In the data rows, the value 500 means zero.
Here are some points:
(587, 512, 577, 639, 414, 282, 524, 542, 543, 466, 679, 559, 673, 632)
(642, 537, 551, 459, 528, 359, 562, 513, 364, 515, 471, 639, 421, 614)
(531, 506, 532, 697, 535, 460, 355, 557, 476, 622, 529, 412, 505, 502)
(688, 365, 644, 693, 489, 408, 343, 534, 580, 601, 511, 416, 540, 420)
(599, 478, 530, 533, 492, 373, 487, 523, 546, 483, 431, 558, 601, 424)
(714, 426, 613, 685, 495, 354, 300, 421, 618, 384, 498, 399, 575, 483)
(515, 426, 457, 725, 539, 461, 427, 389, 484, 651, 500, 471, 563, 436)
(453, 490, 604, 432, 429, 455, 485, 510, 584, 393, 637, 496, 590, 651)
(606, 469, 494, 600, 551, 418, 538, 406, 378, 446, 687, 446, 304, 583)
(418, 477, 601, 507, 437, 637, 352, 611, 491, 593, 566, 342, 556, 572)
(216, 501, 346, 217, 590, 766, 738, 426, 410, 396, 558, 512, 179, 627)
(837, 464, 621, 756, 391, 293, 280, 561, 502, 558, 554, 519, 668, 425)
(234, 477, 416, 236, 526, 676, 664, 412, 328, 441, 512, 567, 320, 658)
(663, 513, 632, 475, 459, 368, 382, 525, 859, 300, 325, 533, 670, 450)
(435, 353, 479, 649, 512, 602, 430, 410, 606, 532, 479, 422, 609, 380)
(492, 598, 511, 343, 478, 479, 667, 607, 488, 450, 428, 652, 492, 481)
(230, 515, 418, 307, 553, 759, 586, 540, 404, 405, 527, 395, 397, 514)
(408, 301, 567, 722, 414, 440, 349, 455, 722, 636, 413, 458, 667, 431)
(777, 301, 670, 822, 428, 239, 236, 503, 643, 587, 356, 435, 628, 505)
(516, 431, 552, 539, 496, 500, 421, 519, 736, 447, 387, 464, 640, 334)
(519, 438, 618, 563, 477, 519, 346, 606, 658, 388, 343, 388, 586, 369)
(568, 462, 544, 564, 411, 532, 407, 511, 624, 451, 434, 396, 628, 390)
(331, 562, 360, 482, 550, 614, 606, 501, 329, 510, 739, 501, 527, 562)
(545, 425, 494, 570, 406, 475, 529, 451, 385, 449, 527, 511, 501, 439)
(127, 620, 302, 262, 516, 627, 611, 490, 365, 475, 600, 610, 432, 710)
(496, 609, 528, 427, 485, 341, 479, 385, 553, 465, 418, 653, 430, 764)
(389, 700, 356, 420, 556, 490, 655, 405, 452, 516, 619, 648, 511, 566)
(623, 429, 582, 779, 358, 245, 300, 493, 643, 507, 555, 516, 700, 608)
(113, 679, 243, 385, 559, 665, 601, 525, 272, 704, 545, 611, 437, 576)
(585, 505, 530, 537, 444, 551, 592, 413, 449, 479, 620, 517, 503, 514)
(665, 406, 605, 615, 496, 441, 446, 518, 717, 477, 414, 455, 547, 300)
(735, 541, 527, 477, 602, 470, 483, 486, 460, 539, 398, 537, 362, 456)
(416, 520, 570, 380, 417, 597, 464, 575, 492, 474, 412, 449, 505, 504)
(500, 511, 560, 359, 439, 450, 561, 515, 610, 485, 275, 693, 501, 511)
24 more points follow, each with its number after it:
(527, 427, 520, 677, 441, 483, 466, 539, 570, 547, 608, 383, 562, 414) 0
(581, 448, 517, 586, 595, 506, 520, 543, 494, 547, 489, 446, 532, 392) 1
(334, 435, 502, 540, 546, 582, 441, 571, 520, 549, 518, 400, 527, 344) 2
(369, 547, 487, 500, 531, 483, 338, 480, 743, 580, 515, 416, 557, 570) 3
(882, 299, 769, 830, 401, 257, 317, 594, 765, 571, 326, 445, 717, 257) 4
(385, 526, 530, 350, 481, 543, 574, 541, 505, 412, 575, 476, 429, 619) 5
(184, 565, 354, 219, 578, 646, 651, 480, 391, 626, 511, 590, 275, 682) 6
(709, 473, 580, 547, 506, 326, 485, 515, 436, 549, 410, 601, 445, 550) 7
(123, 344, 378, 448, 484, 692, 602, 394, 459, 581, 615, 475, 449, 556) 8
(364, 491, 384, 354, 615, 692, 699, 494, 320, 527, 584, 440, 350, 480) 9
(450, 447, 523, 679, 459, 445, 458, 473, 595, 658, 591, 473, 667, 408) 10
(680, 401, 605, 652, 504, 381, 315, 418, 607, 396, 516, 418, 548, 461) 11
(543, 409, 631, 650, 493, 466, 395, 614, 532, 565, 433, 427, 574, 494) 12
(575, 517, 586, 612, 294, 461, 485, 558, 460, 548, 749, 475, 697, 532) 13
(567, 561, 527, 623, 442, 380, 451, 607, 540, 535, 471, 534, 671, 425) 14
(601, 614, 464, 616, 520, 326, 497, 464, 696, 530, 502, 626, 695, 445) 15
(442, 503, 470, 410, 458, 481, 598, 477, 395, 454, 490, 610, 452, 626) 16
(439, 466, 604, 543, 426, 608, 338, 644, 499, 626, 567, 380, 515, 569) 17
(147, 518, 434, 10, 499, 661, 700, 422, 485, 316, 436, 596, 278, 773) 18
(677, 399, 600, 615, 510, 384, 315, 393, 585, 374, 494, 445, 536, 496) 19
(575, 407, 600, 580, 478, 460, 368, 531, 788, 431, 372, 437, 665, 325) 20
(843, 373, 610, 840, 571, 356, 382, 441, 555, 550, 560, 358, 540, 244) 21
(271, 512, 356, 419, 628, 702, 635, 490, 247, 604, 690, 384, 226, 559) 22
(503, 594, 434, 432, 554, 568, 552, 552, 406, 545, 470, 472, 320, 524) 23
Which three of these numbered points are nearest to each point below, ignoring the direction in which the first points spread most? Their numbers follow each, nearest first.
(486, 303, 590, 811, 429, 383, 327, 437, 772, 621, 412, 448, 720, 404) > 8 10 2
(589, 408, 543, 631, 536, 598, 432, 551, 586, 502, 507, 294, 473, 347) > 9 1 2
(438, 434, 515, 599, 469, 497, 401, 519, 586, 548, 486, 493, 639, 438) > 10 2 12
(455, 613, 443, 506, 478, 465, 566, 571, 437, 524, 527, 535, 549, 496) > 14 16 1
(435, 511, 463, 402, 449, 494, 595, 458, 384, 464, 500, 611, 448, 629) > 16 7 5
(444, 497, 436, 438, 643, 561, 542, 429, 335, 553, 682, 443, 273, 706) > 22 11 19
(651, 368, 600, 714, 529, 365, 285, 403, 777, 569, 343, 493, 605, 391) > 6 20 3
(579, 457, 502, 414, 506, 597, 573, 399, 394, 395, 553, 498, 347, 656) > 19 11 16
(355, 495, 576, 345, 427, 533, 560, 477, 519, 368, 673, 495, 531, 690) > 5 11 19
(793, 510, 667, 679, 520, 189, 304, 528, 831, 459, 262, 616, 696, 480) > 15 16 6
(384, 374, 533, 383, 477, 644, 684, 500, 337, 524, 581, 468, 356, 497) > 9 4 1
(639, 448, 654, 678, 481, 410, 276, 585, 649, 561, 466, 353, 653, 486) > 12 17 5
(143, 462, 419, 399, 583, 726, 556, 521, 386, 532, 597, 420, 401, 416) > 2 0 8
(563, 504, 542, 665, 395, 413, 366, 563, 572, 513, 453, 488, 699, 343) > 14 0 10
(742, 493, 598, 542, 511, 288, 461, 549, 442, 525, 409, 606, 475, 591) > 7 16 23
(482, 524, 351, 613, 628, 483, 516, 458, 416, 731, 474, 528, 475, 407) > 1 10 9
(490, 545, 594, 397, 371, 452, 540, 624, 558, 469, 536, 483, 525, 508) > 5 14 4
(598, 566, 527, 578, 508, 486, 418, 563, 737, 342, 432, 455, 721, 189) > 20 14 2
(434, 593, 442, 497, 491, 513, 589, 546, 400, 514, 564, 535, 523, 519) > 14 1 16
(393, 628, 286, 428, 560, 624, 714, 380, 247, 598, 665, 556, 324, 515) > 21 1 9
(368, 621, 348, 297, 649, 787, 752, 528, 291, 388, 720, 420, 309, 284) > 21 9 1
(284, 604, 436, 390, 606, 465, 488, 527, 628, 602, 360, 570, 427, 542) > 6 3 20
(592, 572, 467, 492, 588, 606, 576, 558, 436, 448, 614, 403, 473, 203) > 21 9 1
(149, 533, 375, 221, 570, 822, 654, 531, 311, 379, 570, 415, 316, 563) > 2 12 9
(607, 571, 438, 523, 546, 515, 512, 553, 450, 572, 426, 485, 392, 447) > 23 1 9
(532, 514, 390, 694, 610, 460, 472, 482, 432, 729, 480, 519, 533, 399) > 1 10 21
(552, 410, 662, 667, 404, 371, 326, 487, 722, 438, 504, 432, 664, 564) > 5 11 3
(375, 522, 447, 364, 451, 668, 555, 503, 265, 500, 650, 486, 387, 674) > 12 11 5
(650, 362, 698, 625, 466, 336, 399, 529, 685, 486, 378, 481, 590, 408) > 4 5 16
(654, 616, 506, 487, 431, 384, 486, 606, 479, 557, 410, 590, 658, 529) > 14 16 7
(209, 506, 472, 80, 497, 600, 662, 455, 530, 338, 428, 626, 326, 748) > 18 5 16
(442, 525, 463, 321, 571, 514, 643, 314, 499, 330, 385, 579, 246, 593) > 19 11 18
(407, 504, 466, 372, 458, 511, 622, 459, 376, 476, 493, 620, 410, 628) > 16 7 5
(558, 578, 495, 489, 503, 429, 518, 469, 606, 466, 533, 550, 629, 523) > 15 14 16
(499, 518, 517, 551, 429, 388, 577, 531, 444, 428, 748, 580, 602, 640) > 13 16 5
(430, 452, 478, 551, 482, 584, 538, 498, 477, 534, 677, 401, 435, 437) > 0 9 22
